In the rows, zero is written as 100.
A single turn carries every row of the set below to another of its rows. Some are shown first; where does it send the rows asked next?
q499: 101 105  76  81 128 111 104  92 122 128 108 112  87  84 116  93 117
q705:  89  98 108 102 101 124 108 110  86 122  84 125 104  97 107 100 123
q676:  90  93  78  77 130 119  94  92 113 105 102 118  79  86 123  86 123
q539: 103  90  79  73 123 111  94  95 118 118  95 108  94  82 124  78 117
q829: 110  94 109 110 101 110 101 136  98 114  82 119  82 100 120  98 121
q508: 108  98 117 119 107 119 116 105  96 117  81 116  95 113 126  93 129
q17: 100 101  76  78 128 117 102  90 125 118 112  97  84  94 115  93 104
q928:  95 111 105 111 139 103  93 100  89 114 117 103  75 107 111 102 116
q703:  90 103  71  92 134 116  97  97 124 111 108 118  86  91 112  94 123
q631:  90  76 112 117 106 109  99 112  90 101  83 102  82  88 127  90 122
q226:  86 116 110 107 128 106 102 102  94 111  84 107  86  86 118  82 135
q572: 124  85 104  97  97 105 114 112 103 100  87  85  85 104 117  97 129
q526: 102  87 100 104 104 128 110 106  90 104  83  84  94 104  96  88 135
q846: 105  87  78  81 129 117  94  92 121 116 113  92  88  96 115  82 104
q347:  91 111 106  91 125 110  83 107  94  87  88  89  80 100 118  94 107
q172: 130  88 100 104 104  98 110 114 104 107 103  88  84 113 110 109 123
q2:  97  85 104 131 113  98  93 116  93 114 101 116  86  95 117 108 122
q146: 127  86 104 105 101  96 117 110  99 116  94 100  84 101 116 101 138
q670: 110  96 113 104 101 120  98 111  99  96  78 104  94 121 128 102 108
q728:  97  99  81  71 123 117 104  89 120 117  98 103  85  84 122  85 113
q357:  99  99  84  86 122 127  99  82 123 122 114  94  90  92 111  85 109
q68: 109  94 109 125 111 119 113 130 103 119  99 104  80 113 108  97 114
q353: 110  80 115 104 104 123 102 126  89 107  94 100  69 110 122  93 108
q459: 102  95  85  71 117 120  89  84 114 120 105 108  88  83 123  86 112
q523:  88  94  77  86 135 126  99  91 121 104 111 101  79  97 114  88 116
q294: 114  96  88 101 105 112  87 116  90 102  95 100  98 111  93 115 124
q647: 104  97  75  93 132 109  99  96 126 130 110 109  97  90 112  85 118
q490:  93  95 106 111 112 129 106 106  86 123 109 111  97 116  98 111 106
q55: 102 108  78  86 119 115  92  91 126 126 105 111  98  85 112  92 117
q834: 116  93 113 118 112 115 103 104  92 115 103 113  87 128 123 110 111
q483: 113  81 101  99 109 115 100 101  71 119 102 111  84 101 104 101 140
q311:  92  82 104 126 111 110  93 117 100  95  97  89  84 106 113 104 105
q252:  90  88 109  89  99 133  98 108  82 103  87 105  97 109 110 102 101

q55 -> q357
q928 -> q347
Now find these:
q146 -> q172
q68 -> q353
q631 -> q2
q539 -> q647
q294 -> q526
q490 -> q252
q499 -> q17
q703 -> q523
q508 -> q834

A single turn carries every row of the set below to another of its rows. Some are shown first; where does it send the rows asked next?
q163:  91  92 107  79 106  75 102 111  78  92 132  79 118 104 129  96 115 111
q800: 104  92 106  83 114  84  94  96  75  91  85  79 127 100 119  83 106 135
q878: 113 102  91 102 124  98  73  91  69  82 109  95 114 100 110  94  92 100
q213: 111 107  84 103  97  89  95  98  98  78 111 117 114  93 108 120 104  94
q603: 105  98  97  90  96  75  98  74  89  95 105  72 104 103 132  99 105 109
q45: 113  92  80 104 114  79  88  88  89  81  84  97 135  91 114 104 101 114
q596: 107  90 109 116 103  97  80 105  91  86 106 105 125  83 124 103  74 128
q153:  98 132 123  98 112  95 100  91  93 104 106  87 106  91 121 101 106 125
q573: 101  96  95 118 110  99  89 108  95 101 126 105 116 102 108 107  87 119
q633: 106 113 127 102 103  94  85  91  91  86  91  89 123  74 129  99  80 131
q11:  93  93 105  72  95  94  92 132  93  82 130 101 122  92 129 103 107 107
q264: 106 119 109  79  85 100 101 113  91  85 121 111  95 102 110 106 106 104
q909: 105 100  97  85  93 106  95 118 111  68 104  94 128  79 126 114 102  93
q293: 123 116 100 100 113 107  82 100  72  98 106  98 109  95 107 105 105  88
q223: 102  92 105  97 107  75 104  86  83  85 107  64 121  99 127  95 115 103
q899: 103 106 123  67  92  95 103 110  79  93 106  89 107 106 117  88 107 131
q360:  86 100  93  80  96  66  94  97  86  99 128  89 107 101 131  94 110 120
q679: 102 105  97  88 118  96  73  98  67  76 106  94 124  88 110  72  89 118
q685:  90 100  85  75  88  83  88 123 103  97 122 103 117  88 125 101 107 120
q356: 103 119 117  86 100 101  85 110  75  86 104  96 123  81 102  70  99 118
q794: 118  95  98  93  87  94  92  90 107  85  86  71 112  87 129 113 103 106
q678: 109  99  91  84  83 100  86 120 117  89  96  93 121  77 125 113 101 110
q549: 111  99  99 102  99  91  98  91 104  71  92  76 128  84 128 110 106  92
q605: 116 129 118  92  99 108  92 112  76  99 102  98 114  80 101  94 110  97
q682:  93 125 105 108 113 100 100  99  96 113 125  94 105 105 108 105 107 115

q605 -> q679
q899 -> q45
Now find these:
q685 -> q603
q596 -> q682
q163 -> q549

